In the rows, 128 means zero.
The same turns and mirrors carry the whole set onto itself and the rows of a family onto each other. Which other rows belong to the same family as each row named below? List them in the order they appear above.
These 30 rows form 5 families of 6 rows each.
Z807: [132 122 119 121 158 109 121  82 131 126 129  97 139 116 104 120 174 115]
Z978: [114 133 151 122 156 123 102 128 153 130 128 157 112 117 131  90 144 120]
Z965: [119 121 124 117 144 100 133  76 135 124 152  83 143 105  95 126 145 112]
Z475: [101 115 148 138 139 105 105 127 122 116 118 166  94 122 122  91 127 141]
Z243: [119 128 102 158 116 109 125 122 119  94 152  75 158 117 125 156 143 113]
Z835: [121 140 171 143 110 121  99 100 113 141 152  90 164 112 126 137 144 126]
Z195: [106 111 113 141 123 118 172 138 147 104 108 133 112 117 132  90 144 146]
Z289: [ 98 112 153 155 121 121 125 170 142 111 161 154 140 108 119 106 115 147]
Z691: [116 147 140 129 132 103 120  71 127 116 137  84 122 107  92 135 152 129]
Z142: [111 116 148 152 126 142 140 172 145 113 151 148 139 118 135 108 108 140]
Z964: [ 88 102 125 147 117  97 161 141 142 100 113 130 119 108 131  86 143 158]
Z726: [114 104 102 146 154 121 161 147 134 109 119 119 112 120 120  87 159 136]
Z934: [ 98 138 164 129 137 126 114 122 136 112 128 156  90 106 126  98 117 144]
Z88: [106 120 151 166 123 137 137 167 122  96 138 135 114 111 136 116 104 160]
Z538: [131 119 157 129 120 104  95  96 123 129 143  98 155 116 150 157 133 122]
Z473: [101 119 142 170 126 116 118 168 125  96 138 153 130 119 123 100 102 143]
Z110: [107 123 123 152 132 122 161 136 137  94 118 134  92 107  99  97 143 159]
Z221: [124 141 155 134 138 119  82 110 129 119 142 104 170 117 152 136 128 108]
Z389: [115 118 166 126 111 110 100  92 112 131 142 103 163 127 138 150 149 138]
Z385: [101 101 123 156 136 101 157 138 130 100 115 137 114 114 105  79 126 153]
Z276: [ 81 116 135 125 136 113 108 134 119 117 141 159  86 119 127  98 142 131]
Z861: [118 142 171 141 122 117  97 102 111 118 153  85 145 112 135 156 116 132]
Z962: [109 120 142 159 137 130 129 175 136 106 134 125 148 117 162 101 110 132]
Z867: [110 138 126 164 101 116 133 116 102 111 139  63 161 114 125 135 154 127]
Z631: [109 138 133 133 129 116 124  81 107 134 150  77 135 111  94 120 165 116]
Z126: [ 96 127 136 117 141 133 116 131 131 121 135 161  89 123 134  97 132 120]
Z748: [ 97 123 133 118 136 110 138  79 118 125 158  83 154 114  88 120 147 125]
Z124: [122 129 125 165 117 113 141 116 111  97 145  63 145 114 108 155 143 144]
Z695: [122 113 107 158 141 120 141 131 112  99 141  67 170 118 133 133 139 122]
Z6: [ 96 139 112 156 103 114 120 120 108  92 150  82 166 125 121 148 150 123]

Same family as Z631: Z475, Z835, Z473, Z385, Z867
Same family as Z289: Z964, Z389, Z276, Z748, Z6
Same family as Z538: Z965, Z243, Z195, Z142, Z126

